Where one turn sends some rows of the set: a few examples, then the rows asked
z142: -14 15 -10 -38 -4 1 -10 -14 -39 6 12 11 -10 -37
z122: -15 6 -29 -27 -6 -6 -31 -37 1 -5 29 21 -11 1
z860: -8 24 -14 -15 19 12 -14 -12 24 -24 18 11 -14 -7
z542: -10 3 -35 -13 -42 -11 15 -9 -5 -5 53 4 5 -12
z248: 17 37 0 -19 -10 -4 4 -2 -14 -15 2 23 -28 -15
z226: -14 6 -29 -28 -5 -9 -30 -32 -2 -2 24 20 2 0
z835: 33 -4 -19 -19 -20 17 13 -4 -15 2 34 -4 -8 8
z462: -12 28 -17 -18 18 9 -15 -12 28 -27 9 12 -7 -13
z638: 10 37 0 -18 -6 -10 5 3 -15 -13 9 19 -35 -20
z966: 1 -7 -6 14 -22 -32 10 1 -20 4 31 -13 2 -32
z314: -5 -21 -24 9 12 1 13 -9 6 3 12 -31 12 -16
z35: -19 0 -19 -30 -3 24 13 7 -7 -8 38 -20 16 -15
z681: -20 -3 -14 -26 -3 28 9 2 -10 -8 39 -24 8 -13
z654: -2 -18 -22 15 9 1 3 -9 4 -1 15 -31 18 -10
z903: -3 -9 -1 7 -23 -33 12 2 -27 0 30 -11 -5 -33
z670: -17 19 -13 -33 -2 5 -8 -14 -40 7 18 10 -21 -33
z836: 14 39 0 -22 -7 -6 4 -1 -8 -18 5 22 -27 -23
z91: -12 31 -36 -6 -13 -10 24 -19 16 -15 -4 5 -18 -28
z201: 27 -8 2 8 2 -11 -16 0 -11 -5 33 -2 0 8
z61: -19 29 -37 -6 -8 -10 25 -20 19 -13 1 7 -20 -27
z594: -3 8 -44 -26 -4 3 12 -33 -13 15 -9 -4 -16 -2
z677: -3 -17 -18 11 12 -2 10 -5 7 2 15 -34 17 -17
z406: -17 29 -36 -2 -20 -12 23 -23 13 -14 -2 6 -18 -24
z530: -15 2 -36 -7 -38 -14 9 -10 -9 -7 54 -3 -2 -5
z408: 1 8 -45 -24 -6 2 11 -31 -15 20 -9 0 -7 -10
z893: 15 34 -2 -20 -9 -12 11 -4 -6 -18 7 26 -32 -18
z851: -16 29 -17 -16 22 17 -14 -11 20 -26 12 10 -6 -11
z422: 28 -14 4 5 3 -15 -16 -1 -4 -3 32 -4 9 3
z965: -10 27 -13 -23 23 10 -8 -9 22 -25 11 15 -12 -8
z705: 33 -4 -16 -28 -20 17 15 0 -10 0 32 -1 1 6
z945: -19 24 -35 -4 -13 -9 25 -21 19 -10 -6 0 -24 -21
z880: -6 -3 -5 15 -26 -34 14 -2 -22 0 26 -15 -6 -26
z43: 22 -14 6 7 -1 -14 -22 0 -11 -8 31 -7 8 3
z102: 0 -10 -6 16 -23 -26 10 -1 -26 -2 23 -16 1 -32
z290: 25 -15 0 1 4 -15 -18 -1 -3 -7 37 1 4 6
z357: -9 -17 -17 13 13 5 6 -11 9 -2 16 -34 8 -14

z893 goes to -> z43
z835 goes to -> z122
And these:
z851 goes to -> z314
z142 goes to -> z705
z201 goes to -> z860

Where one turn sends some rows of the set: a few examples, then the rows asked
z540: -9 -3 0 -3 -42 -16 2 -6 29 32 -3 22 -29 29 9 -2 40 -21 0
z460: -2 7 -12 -9 8 -42 4 4 8 -17 -8 30 -3 -2 22 -13 30 -11 1
z230: 18 -4 -12 -21 25 -44 6 16 -3 8 -2 19 6 3 19 -16 12 -13 8
z621: 13 -1 6 -3 10 36 8 29 28 54 24 9 -11 16 22 13 22 -30 9
z161: 7 -1 16 4 -6 37 12 22 40 23 25 19 -24 14 22 21 39 -29 13
z139: 20 -5 -7 -16 6 -39 8 26 2 -27 6 11 -7 6 13 -5 24 -19 7
z459: -18 -23 14 35 15 -16 9 23 3 -13 8 -11 -5 10 12 2 16 -21 5
z803: -9 -28 11 33 30 -25 3 27 11 16 2 -6 -3 11 3 -9 8 -13 11
z733: 14 -26 13 -19 -40 -11 21 3 9 25 17 5 -30 26 13 10 30 -21 19
z262: 26 -4 -10 -18 24 26 -7 31 12 28 -7 21 -10 16 4 -14 12 -33 -22
z294: -4 9 4 10 6 30 2 11 46 48 12 30 -18 13 24 6 34 -24 4
z933: 16 -13 7 -24 9 40 16 9 3 -15 7 28 -18 2 25 7 26 -29 -7
z146: -5 -8 -4 -19 -24 -10 12 -3 -1 60 4 6 -11 26 19 -3 15 -24 4
z525: 15 -13 5 -11 24 18 -2 1 38 12 -12 56 -28 0 11 -15 34 -14 -4
z761: -26 -24 17 36 24 -23 8 4 16 3 -2 8 -6 1 19 -6 17 -8 14

z933 goes to -> z262
z459 goes to -> z803
And these:
z540 goes to -> z733
z230 goes to -> z460
z294 goes to -> z161

Where one turn sends some rows of the set: a few examples, then the rows asked
z553: -5 9 -4 35 -6 5 -3 -9 -2 21 16 3 35 -2 2 -23 18 20 14 21 -22 26 0 24
z281: 8 11 -29 -13 -4 -47 -9 -1 -23 41 -23 17 9 -24 -19 -37 -7 -8 -28 14 18 2
 2 3
z144: -1 -20 -20 43 15 -18 4 7 -11 31 -2 38 10 -17 -26 -43 -2 -21 17 23 10 29
 0 10
z665: 6 26 -17 27 5 -36 -27 -11 -9 -11 -7 44 19 -27 -12 -30 43 4 -17 -3 28 0
 17 -5
z383: -1 38 13 8 10 -13 -8 -1 -8 11 -23 14 -1 -8 -14 -25 38 14 20 17 4 -33 23
 -19
z106: 18 10 -9 55 -2 -32 11 18 -22 20 16 15 22 -28 -22 -42 -15 0 -3 -2 3 -8 7
 -5
z897: -23 -16 7 0 9 -19 4 15 -12 38 -7 27 16 0 -35 -11 8 -13 -19 23 -4 -14 26
 -3
z720: -2 4 -8 20 -28 -12 -15 16 -3 24 -34 -12 5 -45 19 -6 14 0 4 22 -10 8 1 18
z465: -18 1 -13 19 -12 -11 4 -15 9 21 0 35 41 -36 -37 -27 -7 30 8 27 -16 -24
 -3 0
z305: 3 -15 -29 10 -11 -32 -4 -20 3 5 -12 -15 3 -26 -14 10 12 -8 5 6 14 3 -20
 -12
z821: -32 -8 -19 47 -8 -15 -19 8 4 37 -11 42 18 -16 2 -31 18 9 4 15 -19 5 -18
 22
z454: 0 -1 28 18 -12 -22 9 -9 -26 21 -10 -12 -4 -43 -3 -39 -7 -8 -16 38 -13 5
 2 3
z722: 6 6 -15 14 -1 -23 -5 -6 -25 9 -8 58 22 -53 -19 -23 6 46 -2 4 -3 0 2 -2
z89: 4 28 -12 -11 26 -25 -18 -20 -24 28 -30 -2 -9 -26 -12 -8 41 -10 -5 24 -3
 10 -1 9
z392: -9 11 -12 11 13 0 -9 5 -27 13 9 46 33 -11 1 -48 -10 -5 -16 4 5 -17 19 23
z959: -11 16 -17 -6 9 -16 8 -22 -21 22 21 43 15 -13 -25 -36 -10 26 1 17 -24
 -24 12 4
z441: 21 38 -8 33 1 -5 -11 10 17 16 7 27 8 -48 -18 -42 13 -14 4 13 -22 8 4 -10
z150: 16 -4 -25 -9 22 -21 -11 -3 -12 -2 5 -10 -2 -28 -31 6 18 -17 -13 13 22 -3
 0 17
z347: 4 -1 -17 20 12 -11 -3 -2 -23 3 -18 68 21 -9 -12 -25 15 12 -13 22 -17 -17
 33 20
z793: -1 5 -1 24 0 -27 1 -2 -22 9 -15 -1 -13 -19 -15 -14 77 -9 -8 26 -4 1 0 7
z140: 12 5 6 14 22 -17 9 -19 28 19 9 22 29 -32 10 -53 26 4 12 21 -16 1 23 10
z416: -10 17 -4 -2 26 -23 -22 -4 -10 29 -8 -18 -24 -21 -14 -18 9 -20 -2 3 5 -4
 22 20
z892: 24 14 -17 25 -2 -27 -2 1 -25 33 -9 58 20 -37 0 -41 33 29 16 27 -3 -6 23
 4
z246: -29 13 17 28 0 -34 15 -2 -20 23 16 -10 -1 -28 -19 -21 8 -7 13 26 35 4 -2
 10
z76: 6 0 -43 -4 -6 -15 -9 -13 -11 32 -7 -7 7 -23 -13 -37 21 46 17 5 -17 -8 4
 -4
z820: -6 1 -6 13 -3 -24 -19 -6 -31 0 -16 -5 -7 -10 -39 8 40 -4 19 22 -6 -10
 -15 -2
z188: -19 -36 -30 14 -3 -8 -26 -9 -12 2 14 7 23 -30 -16 -9 41 22 -11 26 10 -17
 10 10
z287: -6 8 16 20 -7 -26 -1 -9 10 -11 3 29 -15 -9 16 -27 19 -12 14 37 22 -6 -11
 17
z77: 2 8 -35 26 4 -18 2 -18 7 -5 -4 2 -6 -30 7 -45 34 -38 3 38 7 -16 9 6
z407: 0 2 -38 53 2 -8 -12 -7 -4 16 -5 -1 -25 -44 11 -18 5 14 -6 36 7 -8 -1 20

z892 goes to -> z305
z959 goes to -> z89
z553 goes to -> z454
And these:
z188 goes to -> z897
z77 goes to -> z821

